(in the rows, 128 means zero)
These points lie on a tree of bent strands in 20 dimensions: the strands fork, and no path loops back.
Gil: [148  91  73  94 141 113 115 106 111 125 155 137 135 190 180 117 161 123
 140 145]
Rivek: [194 155 111 132 119 141  86  97 106 161 128  89 140 163  87 121 153  98
  80 111]
Kekor: [ 81 166 116 159 139  98 126 154 153  92 146 146 107  90 133 127 122 120
  67 143]
zasem: [ 78  98 112 181 161 121 152 131 152 130 140 145  81 119 145 138 134 142
 118 133]
vina: [132 132 135  95  93 130 104 134 116 180 136 155 123  98 178  66 174 155
 159  84]
tif: [193 152 116 137 120 136  90 107 111 145 120  91 146 164  83 130 148 101
  92 119]
kebo: [127 141 152  97  97 130 143 148 101 167 123 143 125  85 173  72 153 162
 160 101]
zel: [ 79 111 136 175 135 165 187  94 115 181 127 139 142 126  74 158  88 152
 190 145]
reb: [191 147 124 145 121 136  98 125 123 118 109  98 155 171  75 152 139 110
 122 132]
rabi: [193 152 116 139 121 136  91 108 113 142 119  92 147 166  82 132 148 103
  96 122]
vuvaf: [148 141 111 102  91 142 110 157 121  58  72  98 168 172  66 206  95 110
 148 144]
vabu: [ 81  94 103 171 165 107 138 136 162 101 135 137  69 108 162 123 152 119
 103 127]
kavi: [145  91  75  99 141 112 115 108 113 123 154 137 131 188 179 119 161 124
 137 144]
sev: [139 146 152 111 120 152  99 203 144  51  65  94 157 163  46 197  74 139
 171 140]
Vefi: [ 83 167 117 158 139  99 126 154 153  93 146 146 109  91 132 127 121 121
  67 144]
Gebu: [138 159 201 154 172 155 141 132 105  94 151 186 171 121  94 169 138  78
 100 137]
Sabo: [147 148 152 118 126 153  99 199 144  55  71  97 160 165  45 196  79 140
 174 139]
Pizek: [148 140 112 101  92 143 109 159 121  58  72  98 168 171  66 206  95 110
 148 144]
nof: [124 135 133  95  94 132 111 133 113 178 131 160 119  91 183  64 185 162
 161  76]
tuv: [136 131 137  96  93 129 101 135 119 178 137 150 124 102 175  67 164 151
 157  91]
lidib: [153 113 154  97  87 114 103  98 125 143 135 112 127 134 130  79 103 129
 132 142]
sipor: [193 152 118 140 120 135  93 111 114 138 118  93 148 166  81 135 146 104
 100 123]
gur: [190 147 125 146 121 136  98 129 125 116 108  99 157 171  74 154 137 111
 126 133]
Kogum: [151 145 122 107  98 135 104 117 109 178 131 143 128 117 142  86 177 138
 125  79]
Vut: [ 87 101 120 167 166 116 136 145 152 103 152 154  82 119 168 134 149 121
  87 127]
Num: [ 94 104 122 157 151  99 143 147 162 122 132 155  74 117 156 151 116 124
  92 123]
zuv: [ 88 101 121 165 166 116 137 145 151 103 152 154  83 119 168 134 148 120
  87 126]
ran: [135 145 125 122 141 108 135 112 128  98  94  73 160  85  95  58 141  84
 194 147]
Kitub: [153 129  87 104  90 137 111 129 120  59  84  97 175 170  73 217 102 107
 139 155]
Vivu: [135 128 151 119 115 175  98  78  91 108 136  74 159 123  85 119 110 152
 140 141]
befak: [130 131 145 126 121 188  86  85  89 108 134  79 157 112  87 124 117 154
 146 144]
gilu: [ 80 109 122 178 148 146 173 113 134 161 133 140 116 125 105 151 108 151
 159 139]
gel: [192 148 121 144 121 135  96 121 120 125 112  96 153 169  77 146 142 108
 114 129]
bavim: [125 127 112 127 148 108 123 104 135  77  89  81 155  85  99  74 147  78
 194 139]
tidu: [ 79 100 114 180 159 126 156 128 149 136 138 145  88 120 137 141 130 144
 126 134]
vular: [188 146 128 146 122 139 100 138 129 104 103 101 161 173  70 164 131 115
 139 136]
dosug: [ 78  95 108 173 163 102 141 145 165 113 139 154  61 113 170 138 139 127
  88 128]
Debu: [125  93  90 130 146 102 119 117 128 116 151 140 111 169 176 127 160 128
 122 139]
zuga: [ 92 102 105 158 158 110 134 128 156  94 125 121  88  99 145 113 150 106
 126 128]
mor: [ 88  90 100 168 162 101 131 135 153 110 148 149  76 132 175 133 157 128
  98 129]
nifa: [153 117 148  99  89 118  96 119 128 161 137 124 126 123 148  74 116 131
 140 132]
ribek: [152 115 177  92  89 110 132  62 103 105 151  83 147 158  96  99  79 139
 120 140]
nor: [118  92  94 139 148 101 121 120 133 115 151 142 104 164 176 131 160 128
 117 136]
bek: [135  95  82  92  77 122  86  89 136  67  91  94 173 148 116 239 101  95
 107 168]
kiz: [ 80 102 116 179 156 130 160 125 145 142 137 143  94 122 130 143 124 146
 133 135]
tufan: [167 150 118 116 103 137 100 109 107 173 131 125 132 134 120  99 168 123
 106  87]
det: [159 164 162  79  98 110 153 151 167 175 110 149 143 152  71 191  15 118
 110 114]
fedo: [ 81 106 119 178 152 138 167 120 140 153 134 141 105 124 118 147 116 149
 147 137]
sepiv: [ 76  93 106 177 169 108 139 144 161 105 148 152  65 115 174 130 153 126
  86 127]
kuf: [104 110 106 146 152 111 129 118 149  86 112 106 110  93 129 100 148  94
 150 130]
Koze: [153 118 146  98  90 119  96 122 128 162 138 125 127 122 150  73 119 132
 142 131]
Lezu: [ 80 107 121 177 148 144 172 115 136 159 133 140 114 125 109 150 110 151
 156 139]
Duvi: [154 116 150  98  89 117  98 111 128 153 136 119 126 128 141  75 109 130
 137 138]
nepe: [ 92 177 119 153 139  97 126 156 149  89 148 143 112  88 124 130 117 123
  63 148]
Rata: [ 66 132 108 171 147 106 134 147 157 101 147 152  96 102 158 124 138 122
  72 130]
sig: [123 134 139 131 131 201  73  92  84 109 132  86 152  98  90 130 128 157
 151 146]
Mari: [117 137 136 132 138 209  67  96  78 110 130  91 148  90  92 133 133 161
 153 147]
tepu: [ 82  95 104 169 165 108 138 136 161 101 134 135  71 106 160 122 152 118
 106 128]
Beza: [ 83  98 116 169 166 114 137 144 154 104 151 153  78 118 170 133 150 122
  86 127]
mene: [138 130 138  96  93 128 100 135 119 177 138 147 125 104 174  68 158 148
 154  96]
sofo: [134 155 169  84 105 133 163 148 103 170 115 134 134  80 169  88 136 168
 166 101]
sus: [127  92  90 128 146 103 119 116 128 116 151 140 112 172 177 127 160 127
 122 139]
kan: [151 147 150 121 126 153  99 195 143  58  74  98 160 167  47 195  85 138
 173 140]
gufa: [150 192 180  88 124 159 215 147 105 161 129 101 191  86 140 119  87 149
 114 140]
sil: [126 137 141 100  95 130 126 140 108 169 129 150 122  88 179  65 168 161
 158  93]
daki: [100 108 126 151 146  98 144 147 162 126 130 155  78 119 151 155 107 122
  94 122]
mak: [134 129 150 120 116 176  96  79  91 109 136  75 158 121  86 120 110 152
 141 142]
vena: [ 68 138 110 170 145 105 133 149 156 100 147 151  98  99 154 124 135 121
  71 132]
pibu: [160 166 163  77  96 112 154 151 168 178 108 149 145 154  67 192  12 118
 111 114]
Pegam: [ 81  94 103 171 165 107 138 136 162 102 136 137  70 107 162 123 152 119
 103 127]
nofev: [ 83  96 104 169 164 108 138 135 161 101 134 134  73 106 159 122 152 116
 107 127]
Ronum: [146  91  75  98 141 112 115 108 113 124 154 137 132 188 180 119 161 124
 137 144]
Zak: [123 126 111 130 148 109 124 105 137  78  92  84 150  86 103  77 147  80
 189 138]
Daga: [134 156 197 154 171 152 142 133 107  94 150 183 162 118 102 165 140  81
  99 137]
Sakuv: [169  84  55  51 140 126 112  99  91 143 163 141 161 207 179 115 166 116
 155 143]
matud: [127 128 144 121 123  99 149 147 163 144 122 153 108 131 117 172  67 118
 101 117]
Tuzev: [132 154 195 154 170 151 142 133 109  95 151 182 159 117 105 163 140  82
  98 136]
gevid: [120 121 140 130 130  98 148 148 162 139 124 154  98 127 128 167  79 119
  99 118]
vere: [140 145 141 102 106 148 101 188 135  55  64  97 158 166  58 200  81 124
 160 140]
rugu: [ 81 106 118 178 152 137 167 119 141 152 135 141 105 123 118 147 116 150
 146 137]
Nudas: [160 165 163  78  96 111 154 151 168 177 109 149 145 154  69 192  13 118
 112 114]
gorab: [137 161 173  82 106 134 168 147 104 170 114 131 137  79 168  92 131 168
 167 101]
Vot: [162 149 119 114 101 137 101 112 107 175 131 132 131 128 128  94 171 128
 113  84]
fem: [128 133 133  94  94 132 105 133 115 180 132 159 121  95 181  65 182 158
 161  76]
Zako: [142 173 179  77 110 135 181 145 111 167 116 121 148  77 165 103 117 166
 160 107]
Gug: [127 140 151  98  97 130 141 147 101 167 123 144 125  86 173  71 155 162
 160 101]
Gizit: [193 153 114 136 120 137  90 105 110 149 122  91 144 164  83 128 149 102
  90 118]
kefe: [150 112 168  93  88 111 122  70 112 117 141  94 136 148 107  91  88 135
 123 142]
Kave: [155  89  66  79 140 118 114 104 105 131 158 138 143 195 180 116 163 121
 145 145]
lef: [189 147 127 146 121 137 100 132 126 111 106  99 158 172  73 158 135 112
 131 134]
vagok: [140 186 148 110 134 132 198 122  94 151 123 106 179  98 127  97 103 127
 131 153]
ruba: [ 79 111 132 175 139 160 184 100 121 175 129 139 135 127  83 157  93 153
 182 143]
Motev: [126 137 143 100  95 130 130 142 106 168 128 148 122  88 178  66 164 161
 157  96]
surot: [150 192 180  88 125 161 217 147 104 161 129 101 193  87 139 120  87 149
 112 141]
karul: [ 90  90  99 165 161 101 131 134 152 110 148 148  77 134 176 133 158 129
  98 129]
rin: [100 108 126 150 145  98 144 147 162 127 130 155  80 120 149 156 107 122
  94 122]
seti: [171  84  54  46 140 127 110  98  89 146 164 141 165 209 179 115 167 115
 157 143]
fol: [154 115 150  98  88 116  99 111 128 153 136 118 126 128 140  76 110 129
 136 138]
Rada: [105 119 149 155 164 130 137 143 135 100 155 162 110 118 155 143 145 107
  90 127]
Punub: [ 79 111 129 175 140 157 182 103 123 173 129 139 132 127  87 155  96 152
 177 142]
mepop: [121 123 141 128 128  98 148 147 162 140 124 154 101 127 125 169  76 119
  99 118]
baf: [124 135 132  94  93 134 108 132 113 180 130 164 119  91 183  63 190 161
 163  72]
fofas: [147 190 165 101 131 154 214 134  94 154 127 105 192  94 134 114  92 141
 116 148]

For each line, walk along the strands from its first point to the rest, and write how the paths branch: one pair of brackets for each fork, around the two groups it splits, the group holding the point that comes earlier in the line first. The first line is done for you.
reb kavi vuvaf Lezu lidib | (((kavi Lezu) lidib) vuvaf)
Zak Kogum Punub Kave sig | ((Kogum sig) (Punub Kave))
kefe Tuzev Mari rin Kitub | (((Tuzev rin) Kitub) Mari)
sus fol Sabo zasem Sakuv | (((fol Sabo) zasem) Sakuv)
surot Mari fedo gel zuv | ((Mari gel) (fedo zuv))
ran mene Gil fedo tif | ((mene tif) (Gil fedo))
Duvi Sakuv kefe rin tif | (((Sakuv rin) tif) kefe)
vular bek fedo nifa Kekor | (bek ((fedo Kekor) nifa))
sus ribek Sakuv bek matud | (((ribek bek) matud) Sakuv)
Pizek Gil bek ribek gilu | (((Gil gilu) ribek) bek)
Kave kan seti tidu mene | (((kan mene) tidu) seti)
rugu fol nor sev Punub | (((fol sev) nor) Punub)
Sabo vena seti fol bek | (((vena seti) fol) bek)
fol Rada tif Kekor Vivu | (((Rada Kekor) tif) Vivu)
